(in the rows, 128 means zero)
The rows below come in pairs that one turn or mirror swaps. Which row does each named row swap with?
The rows were stretched afterwards, more along some directions than others.
zof: [145 131 151 142 157 148  81 122 126 164 118 114 106 152 144 128 123 115
 131]
ver: [144  94 122 109 148 120  75 137 157 135 160 163 124 136 150 144 133 150
 160]
Fosef: [158 170 129 139 118  98  99 110 159 140 116 117 159  82 118 122 101 173
 146]
nur: [107 103 189 113 129 117 169 108 124 116 133 116 107 152 106  98 109 111
 118]
Pur: [137  94 116 110 138 135 135 118 120 171 118 114 108 150 130 149 160 100
 136]
bepi: [128 136 139 127 160 151  83 138 132 143 142 103  94 154 140 134 141 115
 120]
Seg: [118  97 131 107 145 162 140 133 137 180 114 107 112 148 114 168 138 129
 139]
tage: [147 175 136 144 128  98  67 130 168 132 113 122 165  89 148 124 109 156
 138]
tib: [ 97 125 181 135 135 112 143  98 110 115 116 153 117 131 146 136 111 121
  96]
lupo: [151 156 136 139 156 141  68 119 132 143 142 131 100 151 140 124 113 131
 138]
bune: [125 108 144 121 126 121 154  92 105 129 129 175 107 132 129 150 121 151
 128]
Dusab: [122 170 133 126 138 126 103 146 169 124 124 100 141  82 143 148 117 164
 112]
Lisaf: [147 160 147 133 124 117 101 127 167 160  98  97 153  87 136 138 113 175
 141]
piv: [110 131 103  90 142 124 102 131 138 125 163  93 131 136 112 114 133 123
 132]
Pevub: [136 132 147 134 129 109 133  94 105 130 124 173 136 123 140 133 110 127
 129]
lunud: [134 104 132 111 137 117  89 136 164 123 154 152 137 115 143 138 127 168
 150]
sil: [105  79 166 102 131 126 165 140 127 149 119 124 134 133 135 135 156 126
 113]
fozud: [138 103 138 120 154 113  70 136 163 130 159 160 129 125 155 138 123 151
 152]
komaz: [133 112 124 111 155 157 140 120 136 174 120 105 113 139 112 160 134 123
 139]
Zik: [ 93 116 176 105 131 127 191 120 115 120 139  81  98 150  91  97 117 117
  94]
vuno: [ 91 123 124 100 152 120 119 110 120 125 175  96 122 152 112 107 121 116
 118]
fav: [115 136 142 141 121 135 153  97  98 105 124 176 104 131 132 150 114 140
 118]
vit: [115 134 149 134 126 125 158 103 107 106 104 168 130 123 135 143 125 144
 109]
Rugi: [145 155 152 161 150 128 101 116 125 140 132 125 103 139 124 126 104 136
 110]
gafat: [ 97 152 183 139 129 115 174 123 143  88 133 108 113 121  97 107  97 139
  84]
nof: [143 180 118 145 120 136  97 140 154 139 110 103 135  85 134 146 113 179
 132]
pefi: [133 106 129 118 154 135 134  98 131 164 115 122 137 149 119 139 140 111
 141]
nofi: [131 109 105 121 150 132 132 103 132 167 138 119 112 131 104 141 134 111
 135]
lel: [104 124 115  96 145 125 128 113 108 124 185 118 109 153 101 115 113 114
 134]
Num: [ 97  98 164 109 130 125 160 142 121 137 115 115 134 121 141 126 164 122
 104]
mun: [146  94 128 118 149 118  74 124 152 128 152 173 118 131 156 140 131 146
 163]
noba: [ 96  94 131  86 123 102 152 114 121 113 173 108 101 149 109 106 121 111
 126]
rugad: [ 76 105 125  99 140 111 165  99 105 120 186 108  96 142  88 105 114 103
 103]
sape: [149 135 118 127 157 145  97 123 134 138 146 125  96 157 121 132 133 124
 139]
sino: [135 116 140 141 149 158  97  96 112 154 151 134  69 168 122 146 100 135
 128]
sorit: [114 148 153 128 131 123 136  94  93 114 123 156 114 126 128 132 114 139
 114]
Sufu: [151 174 116 140 126 117  82 133 155 129 112 120 155  89 141 133 113 182
 137]
nafer: [123 103 112 124 155 151 149 115 124 160 132 135 104 141 112 162 134 107
 132]
fod: [158 175 123 151 120 120  99 124 151 139 107 116 141  84 120 146 118 187
 136]
Bifad: [131 108 122 116 154 141 148 113 113 158 132 115 110 135 105 147 152 105
 144]
tirun: [115 104 110  99 138 127 105 114 114 138 180 146 110 167 108 127 110 125
 159]
losoz: [123  72 145 100 144 134 160  85 101 161 121 136 108 166 112 136 128 101
 135]
fabi: [ 95 138 159 124 114 140 177 122 135 110 130  98 117 131  91 115 118 132
 100]
Rira: [ 95 121 112 106 139 117 138 121 117 129 184 106 110 136  96 110 105 116
 124]
vopez: [118  83 157 116 137 136 144 127 118 150 118 151 130 132 145 151 157 135
 118]
dugit: [ 83 126 180 115 136 128 156 124 130  86 142 118 108 147 117 101 114 108
 100]
zuz: [ 95 145 157 120 121 125 160 149 146 100 131  97 117 138 104 100 111 122
 104]
Dezib: [104  94 171 118 139 122 153 140 128 144 118 132 141 126 144 133 156 121
 109]
res: [150 183 126 135 131 124  86 128 161 132 104 117 147  82 130 139 114 177
 142]
nef: [141 171 106 122 122 121  99 147 164 137 123 106 150  82 131 142 137 183
 135]
bek: [110 144 139 127 137 125 116 103 106 107 144 169 113 137 146 145 129 132
 120]
padat: [135 116 146 142 150 149 109 119 111 155 127 139  78 176 134 136 110 111
 126]
teti: [104 114 120 101 154 124 129 115 109 123 186 104  93 140  99 121 123 115
 135]
Pilag: [110 136 155 137 119 117 161  91  99  96 132 159 103 122 111 140 109 157
 106]
povir: [ 91 143 190 118 132 136 177 127 135 111 117  91 109 134 110 107 116 125
  89]
tol: [ 96 138 151 130 139 129 149  96 101 109 136 145 100 126 127 150 125 135
  89]

teti swaps with Bifad
rugad swaps with nofi
mun swaps with Num
ver swaps with sil
Pevub swaps with Dusab
sape swaps with Zik

